In the data rows, the value 128 means zero.
Here are some numbered points:
[178 125  84  81 162  69 115  58  86  82  87 103 176  70  82  95 168  65
 116  30  91  90  83  33 161  65 114 175 123 113  72 104  82  56 161 152
 123  64 109 174 120] 0
[182 124  78  80 156  62 106  71  89  76  99 137 164  68  78 138 158  70
 115  84  83  93  91  30 164  63 110 174 122 115  73 113  83  59 170 161
 122  58 107 164 106] 1
[194 122  86  75 160  74 105  97  84  75 101 126 166  73  84 162 145  75
 112 103  80  88  90  25 160  69 113 164 109 108  68  87  85  66 167 164
 132  63 107 155 107] 2
[197 113  89  77 158  69 112 113  86  79  98 139 163  75  84 164 131  73
 113 133  90  86  96  41 166  61 111 154 106 109  73  63 100  67 154 159
 124  70 102 158 104] 3
[197 120  91  76 161  72 101 135  92  78 105 105 175  76  83 158 121  73
 113 142  95  84  98  49 172  70 102 161 104 109  64 160 104  72 162 162
 122  72 104 153  99] 4
[191 117  88  69 155  70 103 134  97  83 109  99 177  77  83 168 125  73
 112 144  98  83 102  47 175  73 103 158 110 114  73 167 139  72 157 156
 114  72 100 150  99] 5
[191 114  93  70 149  70 104 146  88  84 109  73 185  79  82 168 123  78
 107 131  96  89 109  59 177  75  95 153  96 120  73 144 156  70 163 156
 118  80  94 149  94] 6
[188 115  96  72 152  78  99 144  89  84 117  74 182  79  82 162 130  76
 100 146 100  86 108  64 178  81  95 148  99 116  73 135 160  78 152 151
 116  79  93 148  93] 7
[180 101 101  77 159  72  98 136  89  84 121  59 184  87  86 165 133  75
 101 147  99  88 109  77 182  80  96 147  96 116  75 122 160  83 152 157
 123  77  91 151  92] 8
[178 109 101  76 154  77  94 141  87  81 121  80 182  85  87 163 132  78
  98 144  97  79 119  75 178  86  96 145  90 127  80 116 161  86 147 153
 117  80  97 158 103] 9
[165 104 103  73 149  81  90 154 100  81 127  99 180  91  87 160 135  81
  97 131  93  84 119  87 177  82  98 146  99 123  77 101 167  88 152 157
 120  86  97 161 104] 10
[166 106  98  76 152  88  88 157 100  84 133 114 175  86  88 158 135  88
  96 143  92  84 124  97 183  86  91 144  99 120  80  93 157  90 147 157
 120  83  84 155  92] 11
[147 105 107  79 156  81  86 150  95  87 130 121 168  96  90 165 132  90
  92 154 100  82 127  91 178  86  97 150  99 118  92  87 161  94 144 163
 123  79  91 145  85] 12
[152  99 105  77 157  85  87 159 103  86 134 142 159  91  91 172 131  92
  92 158 106  87 126 110 176  84  86 154 101 116  87  80 157  97 145 161
 130  90  88 151  98] 13
[153  99 115  85 163  93  88 164 102  87 131 151 158  96  88 165 130  89
  91 156 104  89 132 120 174  90  91 160 101 112  84  78 162  96 140 157
 130  88  90 163 106] 14
[149  99 113  82 168  94  88 171 113  91 141 142 159 103  86 150 143  94
  88 157 110  89 132 137 171  95  86 155 100 116  97  75 160 108 145 157
 118  97  87 160 105] 15
[141  99 116  76 163  91  87 164 114  89 138 136 168 104  89 150 153  96
  87 160 117  84 136 138 172  92  84 170 106 111  98  80 157 108 137 154
 120  93  89 156 106] 16
[128  94 116  78 159  97  84 172 113  88 146 137 159 103  90 139 155 100
  84 160 105  91 137 146 161  99  84 172 112 110 101  85 159 112 137 152
 108 100  83 165 117] 17
[142  97 115  82 159  97  84 166 116  97 142 163 149 103  96 149 152 104
  86 166 119  92 144 138 163 104  87 167 106 106 101  90 160 113 133 154
 117 101  89 166 120] 18
[140  90 128  77 159 101  85 168 122  90 141 156 141 104  94 128 160 105
  87 165 105  95 142 145 156 103  85 171 112 108 107  77 159 114 134 154
 114 101  84 167 117] 19
[142  89 123  77 161 109  81 173 130 100 145 156 147 106 106 126 160 106
  84 165 113  92 146 136 166 101  83 170 115 105 105  83 157 121 129 156
 115 106  84 169 120] 20
[141  91 124  84 158 107  81 167 133  96 146 160 144 107 102 123 161 100
  88 169 113  93 144 142 160  99  85 175 116 107 107  87 161 123 128 153
 115 112  83 171 133] 21
[134  88 124  99 172 109  85 170 126 104 150 159 152 105 110 128 163 109
  85 169 116  96 147 150 150 111  87 170 123 105 112  80 158 130 122 154
 114 108  86 163 136] 22
[142  83 135 102 176 116  85 159 140 106 139 153 154 111 110 121 163 107
  81 164 122  95 157 142 161 113  85 172 134 101 116  75 159 127 114 117
  91 109  84 158 143] 23
[151  81 145 115 179 112  82 169 138 103 150 154 150 115 111 123 158 113
  78 165 136 100 145 145 159 115  85 156 142  97 119  76 160 124 114 106
  89 122  86 143 149] 24
[147  79 139 122 177 116  84 160 140 104 152 151 153 111 115 131 157 118
  78 166 132 101 157 150 159 116  86 169 140  98 117  74 159 126 109  92
  94 115  89 142 155] 25
[135  92 145 137 173 121  91 155 143 103 156 149 157 110 121 105 168 119
  88 159 143 107 164 151 156 113  84 160 142  97 118  83 157 123 101  74
  97 123  89 145 152] 26
[143  88 144 130 170 124  92 152 144 108 157 125 171 117 121 115 168 115
  85 157 141 110 155 146 160 115  90 147 151  94 128  90 156 123 101  59
 103 120  92 134 153] 27
[145  90 153 125 178 127  97 148 152 107 159 127 171 117 131 112 169 120
  92 160 150 106 165 149 158 128  91 138 159  98 128  96 164 122  97  74
  96 120  96 132 157] 28
[155  89 152 136 174 126  92 135 157 114 158 142 163 116 126 102 167 127
  91 142 156 106 167 139 167 123  91 117 157  98 125 110 168 122  92  69
  97 128  95 127 161] 29
[171  91 164 132 173 128  98 107 161 110 164 144 163 114 130  81 169 124
  94 120 169 105 167 143 162 122  98 109 158  92 136 111 163 118  88  77
  97 125  98 112 157] 30
[171  95 168 136 172 126 101 118 161 108 169 127 165 115 127  87 172 124
  94 108 163 111 176 152 150 126  99  93 161  99 135 108 163 114  85  80
 101 126 100  95 166] 31
Which point above is nearest to each new point, looking only along the 2 directions in which the numbered points spread most? Its number follows each.
[116 156 113 159 109 154 178 170 109 159 105 141 102 165 144 154 102 147
 171 158  99 156 112 150 114 151 179 155 100 154 139 168 103 147 161 152
 113 152 167 166 119] --> 23
[106 154 114 151 102 146 174 168 115 159 109 130  98 156 144 148  98 153
 176 158 115 162 112 141 100 148 175 175 116 154 141 161 105 147 168 153
 114 150 170 161 109] --> 23
[107 176 110 163 125 166 164 153 101 168  99 146 110 169 129 139 100 166
 158 160 106 164  97 139  98 165 163 126  92 175 126 165 104 164 143 155
 109 166 169 135  93] --> 23
[100 166 106 158 118 162 166 167 106 160  96 149 107 168 133 155 102 159
 170 157 105 164 100 143 108 164 168 142  93 174 144 170 111 162 153 138
 101 163 167 144  93] --> 23
[107 155 113 158 102 148 176 165 107 160 104 148 112 163 137 162 108 157
 170 159 104 163 110 149 112 164 171 161 102 160 142 162 114 157 155 156
 117 155 168 166 114] --> 23
[ 83 182  64 120  83 184 139  91  80 180  55  24  77 177  98  72  78 181
 132  99  86 177  64 130  98 181 136 103  86 194 109 130  88 190  84 113
  86 182 136  88  83] --> 27
[104 172 106 158 117 165 161 146  91 166  92 149 109 173 131 135  90 175
 170 156 105 170  98 129  96 171 157 130  86 177 131 148  94 169 139 149
 108 168 160 140  92] --> 23
[ 99 181 103 155 108 174 157 132  86 172  92 139 107 168 122 140  93 166
 159 147 101 173  82 138  91 173 160 129  91 181 131 145  92 173 134 149
 108 171 161 141  87] --> 23
[108 142 119 142  93 136 175 165 135 153 117 116  94 150 147 150 106 143
 179 169 133 155 122 134  97 144 174 171 141 147 148 161 101 140 173 155
 129 141 174 174 122] --> 23
[ 95 167 103 159 127 166 174 162 106 166  95 147 113 170 126 130  94 164
 172 166 114 173 104 141  97 167 164 130  92 173 132 162 104 167 148 160
 118 168 162 144  92] --> 23
[113 148 122 158 104 138 172 171 126 154 108 103  86 156 144 157 111 140
 176 173 126 164 112 129  91 153 180 170 126 143 151 168 103 137 179 155
 126 147 174 169 117] --> 23
[ 94 146 129 128  87 135 173 153 151 151 118  93  91 150 156 149  98 138
 177 160 137 151 123 123  94 148 174 145 152 135 146 148  90 136 175 159
 134 142 176 167 130] --> 23
[105 164 105 159 116 157 175 167 108 158  98 156 116 163 139 143 100 158
 168 147 101 160 105 149 111 162 169 151 100 160 140 165 104 165 153 141
  94 155 169 152  93] --> 23
[105 148 117 153 105 143 176 171 125 157 107 108  93 154 142 150  95 146
 169 167 116 158 116 132  98 153 173 174 113 147 142 172 100 145 168 158
 117 151 177 170 116] --> 23
[ 92 165 108 160 116 168 168 162 108 159  95 153 114 172 131 153 101 161
 164 168 113 166  99 145 107 161 167 126  89 170 139 165 100 163 150 148
 109 167 173 143  95] --> 23
[102 177  97 150  98 176 161 123  88 167  85 119  94 175 119 112  87 172
 160 142  95 170  81 125  90 178 155 121  88 187 129 160  93 183 128 137
 102 177 154 126  84] --> 23
[106 156 109 157 108 158 173 159 106 165  98 154 117 161 141 151 106 160
 176 149 101 160 107 144 104 159 172 155 106 165 142 170 102 149 157 148
 109 154 174 165 109] --> 23
[ 97 182  99 147  94 169 161 122  85 170  85 128 105 176 118 114  88 179
 162 147  96 172  88 129  91 175 156 135  93 181 123 149  90 180 130 146
 103 172 152 131  88] --> 23
